128 stands for zero in the data rows.
Every row has a hidden score from 0 to 20. What is each row's score? 10 is about the middle. The score is a weighted sum of the row's numbers plus the product of two more (or one squared), each taken from its middle value.
[110 100 121 174 131 123 110 117 111 136 101 151 139 123 129 157] -> 10
[105 109 115 145 115 141 142 132 123 102  90 132 140 119 132 140] -> 12
[138 132 120 103 107 129 142 120 147 122 112 125 131 127 101 122] -> 8
[132 112 133 137 126 141 126 104 142 112 110 146 144 123 126 149] -> 11
[ 64 212 135  80 195  67 223 236 127  96 132   0 132  90 151  66] -> 4
[130 124 114 125 140 111 125 172 129 158 128 111 114 158 117  66] -> 9
[105 124 176 122 142 105 123  99  88  95 148 154 116  90 159 176] -> 8
[103 112 128 166 133 130 119 108  99 133 108 144 141 129 135 152] -> 7
[101 121 129 156 126 142 111 109 117 106  98 164 161 115 137 156] -> 13
[118 127 161 126 155 121 144 104  75  94 134 120 115  93 170 165] -> 6
[145 123 136 136 119 134 139 130 131 115 144  99 123 134 113 123] -> 12
[135 127 106 129 112 135 135 130 146 120 104 130 135 134 119 121] -> 13
[119 110 131 159 139 130 118 119 118 132  98 126 141 127 144 141] -> 12
[118 102 148 140 131 100 137 145 109 108 122  97 142 114 135 112] -> 19
[120 119 140 143 118 133 136  93 125 105 119 159 139 105 129 162] -> 8
[139 132 119 103 118 119 151 118 166 118 111 120 132 118 103 109] -> 11
[224 112 140  62  82 133  78 139 156 165 213 120  64 182  72  86] -> 12
[194 108 148  79  78 140  92 145 130 139 202 115  63 179 106  96] -> 10
[137 112 133 126 109 141 133 119 132 127 138 131 145 132 121 117] -> 12
[231 113 149  53  51 129  78 171 143 187 237 116  33 212  76  73] -> 17
[110 125 112 149 145 137  92 166  79 137 118 145  88 151 158 125] -> 2
[122 148 141 122 151 135 153 103 144 129 106 128 147 113 134 144] -> 5
[129 141 121 130 123 124 139 114 155 126 117 132 147 120 106 122] -> 10
[109 106 118 168 138 135 123 118 107 144 110 133 135 126 141 153] -> 7
[124 118 137 146 121 145 107 146  95 104 142 103 132 150 131 118] -> 16
[148 102  91 153 142 122  64 153  83 198 126 118 103 184 110 103] -> 9
[ 75 178 132 102 164  92 182 179 141  99 124  89 141 100 154 115] -> 9
[ 97 108 119 169 137 130 128 121 106 126  95 148 141 119 141 159] -> 8
[101 126 132 147 147 134 134 132  99 133 107 121 147 126 153 134] -> 9
[148 131  98 128 115 152 118 127 173 137 128 127 142 149 104 105] -> 12
[ 85 132 131 137 128 140 135 113 139  83 118 144 160  95 154 148] -> 14
[128 117 128 150 129 140 117  95 140 130 105 141 149 129 132 144] -> 9
[142 114 142 118 116 134 111  99 123  96 157 150 121 118 139 154] -> 13
[119 104 132 159 133 125 114 102 128 126 116 158 145 123 123 166] -> 12
[124 115 126 145 120 139 111  96 137 138 110 149 146 120 128 147] -> 9
[130 121 159 121 131 119 142 105  87  98 146 131 113  87 174 164] -> 9
[122 112 126 156 144 129 125 143 111 149 124 121 140 151 141 120] -> 13
[130 160 107 116 167 151 120 129 138 105 126  95 142 126 116  99] -> 12
[138 111 114 149 129 132 107 135 124 166 116 122 136 149 132 117] -> 13
[107 113 128 157 131 133 123 107 107 135 104 131 145 123 143 155] -> 8
[111 118 118 151 141 119 133 115 109 130 109 121 150 119 137 142] -> 11
[113 220 108  59 184  84 179 176 193 163 126  83 133 102 142 102] -> 14
[134 125 167 108 144 114 146 122  83  87 153 133 111 102 168 157] -> 10
[123 124 121 149 139 158 119 113 147 130 133 142 151 118 119 122] -> 6
[119 109 115 161 127 156 101 124 111 144 110 138 139 149 128 127] -> 8
[120 143 151 115 152 105 149 117 109 100 137 128 121  89 157 161] -> 9
[145  94 117 157 139 126  78 140  74 160 137 127 106 161 105 119] -> 7
[125 108 104 154 126 143  92 125 110 155 110 145 136 155 130 128] -> 11
[123 118 137 145 118 123 129 111 102 121 128 167 131 110 136 153] -> 7
[ 96 131 138 149 130 135 137 114 118 113 120 152 151 100 151 156] -> 10
[123 101 120 150 125 134  67 140 102 166 118 134 109 171 116 114] -> 7
[135 126 106 124 128 158 138 133 120 107 130 137 128 133 136 142] -> 11
[236 115 134  48  52 135  92 174 142 185 221 107  34 231  76  42] -> 8
[136 124 173 118 142 116 151 102  96  90 149 138 116  91 156 161] -> 8
[139 123 116 141 125 136 136 117 150 129 116 143 142 123 109 113] -> 10
[108 111 147 151 108 130 132 101 107  93 106 169 135 110 143 163] -> 8
[126 117 171 126 150 112 144 105  96  97 142 143 119  96 159 167] -> 9
[103 255  83  40 209  63 201 193 228 166 136  34 134 106 131  65] -> 13
[110 226  96  54 177 100 175 180 194 140 132  56 122 109 124  95] -> 9
[105 114 119 155 123 133 111 109 118 104  97 147 151 126 143 147] -> 15
[122 158 132 125 160 138 146 118 137 113 108 120 148 121 124 125] -> 9
[120 129 115 118 135 103 136 153 144 144 117 118 137 123 129  98] -> 12
[104 112 139 161 124 141 110 121  93 118 116 151 127 131 151 171] -> 9
[132 109 126 146 117 136  95 132 126 161 127 136 136 153 122 117] -> 13
[136 128 121 138 128 138 133 103 149 136 117 135 144 121 116 126] -> 7
[103 124 130 154 132 131 124 127 125 135 115 151 146 121 137 151] -> 12
[136 134 122 131 132 132 131 118 147 118 111 139 144 125 115 121] -> 13
[107 114 160 143 129 126 157 101 109  95 114 163 145  89 162 168] -> 9
[126 112 124 155 111 134 142 111 123 119 123 161 139 113 131 144] -> 9
[105 124 132 149 120 127 130 114 114 108 109 158 145 108 151 136] -> 10
[128 126 121 137 119 142 129 110 151 119 119 142 150 123 116 127] -> 11
[110 114 102 162 147 126 118 125  95 144  98 122 142 128 143 141] -> 9
[131 112 140 137 128 133 125 130  77 119 128 109 102 121 133 139] -> 4
[138 130 115 119 111 133 143 123 156 133 116 133 137 128 107 112] -> 9
[112 117 158 142 135 120 125 108 101 104 124 145 122 106 144 154] -> 7
[127 112 120 148 118 141 118 103 135 135 127 146 138 127 115 145] -> 8
[108 122 128 164 123 132 108 111 124 128 103 141 151 147 128 144] -> 12
[110 125 121 139 141 126 131 136 120 137 119 112 147 135 142 111] -> 12
[109 131 123 127 136 146 130 131 125 108 118 156 141 121 147 144] -> 12
[119 106 121 154 132 130 126 123 113 138  93 140 138 128 135 140] -> 8
[128 124 125 137 110 134 124 107 141 117 117 159 142 114 132 133] -> 12
[ 73 184 141  90 179  94 192 189 130  80 119  46 141 100 167  95] -> 18
[127 162 111 119 158 147 123 140 145 101 134  83 151 121 113 121] -> 16
[ 88 145 147 140 145 127 170 142 128  91 118 143 160  82 168 139] -> 11
[130 128 126 138 115 138 130 104 142 125 133 146 146 121 111 142] -> 10
[110 255  73  22 239  43 229 233 240 211 131   0 119 118 117  39] -> 10
[118 112 130 138 138 136 135 142 123 144 128  99 143 137 141  94] -> 11
[127 139 113 127 129 136 145 109 163 115 120 133 147 129 115 129] -> 9
[123 114 125 133 113 151 138 120 128 104 109 135 127 126 120 137] -> 8
[110 124 137 143 143 118 129 130 113 133 123 111 148 125 154 128] -> 14
[104 107 139 147 131 135 127 103  88 118 124 167 121 100 148 168] -> 4
[120 117 149 138 129 126 127 105 125 113 126 162 143 115 134 162] -> 13
[ 80 144 133 125 149 116 132 128 134  85 109 143 157  89 160 144] -> 16
[126 247  93  58 184  69 207 214 210 188 149  11 101 114  98  66] -> 1
[143 144 118 105 121 112 155 118 159 125 113 107 136 116 106 121] -> 11
[115 110 158 134 143 123 139 103  96  90 141 153 123  85 159 166] -> 8
[128 117 145 142 124 136 135 143 106 105 144 112 126 119 137 121] -> 13
[121 125 174 116 151 108 140 109  89  98 141 136 120 100 161 161] -> 9
[102 124 131 134 122 125 125 102 129 108 111 157 150 112 167 141] -> 14
[141 125 121 134 122 133 117 106 135 122 116 150 132 123 128 136] -> 11
[129 115 122 144 120 139 123 107 129 128 106 136 152 127 124 142] -> 12
[123 122 162 121 127 116 126 121  79 107 128 112 120 104 150 150] -> 7
[105 110 152 138 129 121 120  95  92  91 143 166 131 111 153 152] -> 10
[119 255  87  43 204  62 201 226 226 192 146  10 100 118 101  66] -> 6
[221 113 153  50  57 130  85 168 148 160 223 107  41 208  91  63] -> 12
[109 110 130 172 127 135 118 124 100 128 102 153 144 123 131 164] -> 8
[132 125 117 144 117 141 123 102 155 129 117 146 145 130 107 119] -> 8
[140 125 115 143 134 138 137 115 150 133 127 138 141 126 111 121] -> 9
[115 123 170 124 135 113 138 112  80  93 117 101 119  92 144 147] -> 10
[120 122 123 124 134 122 147 156 131 135 122  76 142 137 129  96] -> 14
[118 123 132 137 116 143 142 122 133 101 136 120 151 121 139 144] -> 15
[111 114 133 168 121 131 130 113 111 123  91 141 141 124 125 160] -> 7
[ 93 123 127 147 129 131 111 119 128 109  95 153 156 118 130 142] -> 12
[158  95 144 144 126 125  74 128  86 137 124 123 113 147  83 100] -> 12
[102 124 147 136 119 130 128 114 117  93 121 159 149 100 148 151] -> 12
[163 136  89 128 122 139  68 168 129 192 136 113  96 200  72  99] -> 9
[122 129 118 126 134 137 135 112 150 117 114 123 141 116 117 126] -> 7
[122 116 116 161 139 133 127 138 112 147 124 129 142 136 133 121] -> 11
[211 115 155  63  77 120  99 145 128 162 239 116  45 179  99  94] -> 15
[136 130 112 140 107 147 125 116 159 128 112 145 149 127 114 112] -> 12
[167 106 150 109 104 123  97 107 120 123 171 149  98 137 117 127] -> 10
[131 130 116 116 122 135 139 122 152 112 108 129 134 126 101 113] -> 10
[131 125 117 126 116 136 143 109 141 127 122 142 131 125 133 147] -> 9
[109 118 145 147 113 121 128  97 121 103 114 162 140 106 145 164] -> 10
[123 115 146 140 129 132 130  93 117 108 123 168 141 109 143 164] -> 10
[131 135 119 126 136 137 145 113 157 118 125 120 148 132 115 119] -> 9
[128 124 128 126 129 107 134 132 134 136 116 127 128 130 115 114] -> 9
[239 115 151  39  34 126  81 169 143 182 238 102  30 219  76  50] -> 11
[103 131 125 147 120 137 116 113 134 117 109 153 152 120 122 147] -> 11
[125 111 124 146 127 145 119 105 134 117 104 141 148 122 135 147] -> 11
[ 70 149 136 123 148 111 156 156 125  80 115 130 158  79 161 134] -> 12
[143 132 108 106 104 142 144 120 153 118 116 117 130 117 108 120] -> 10
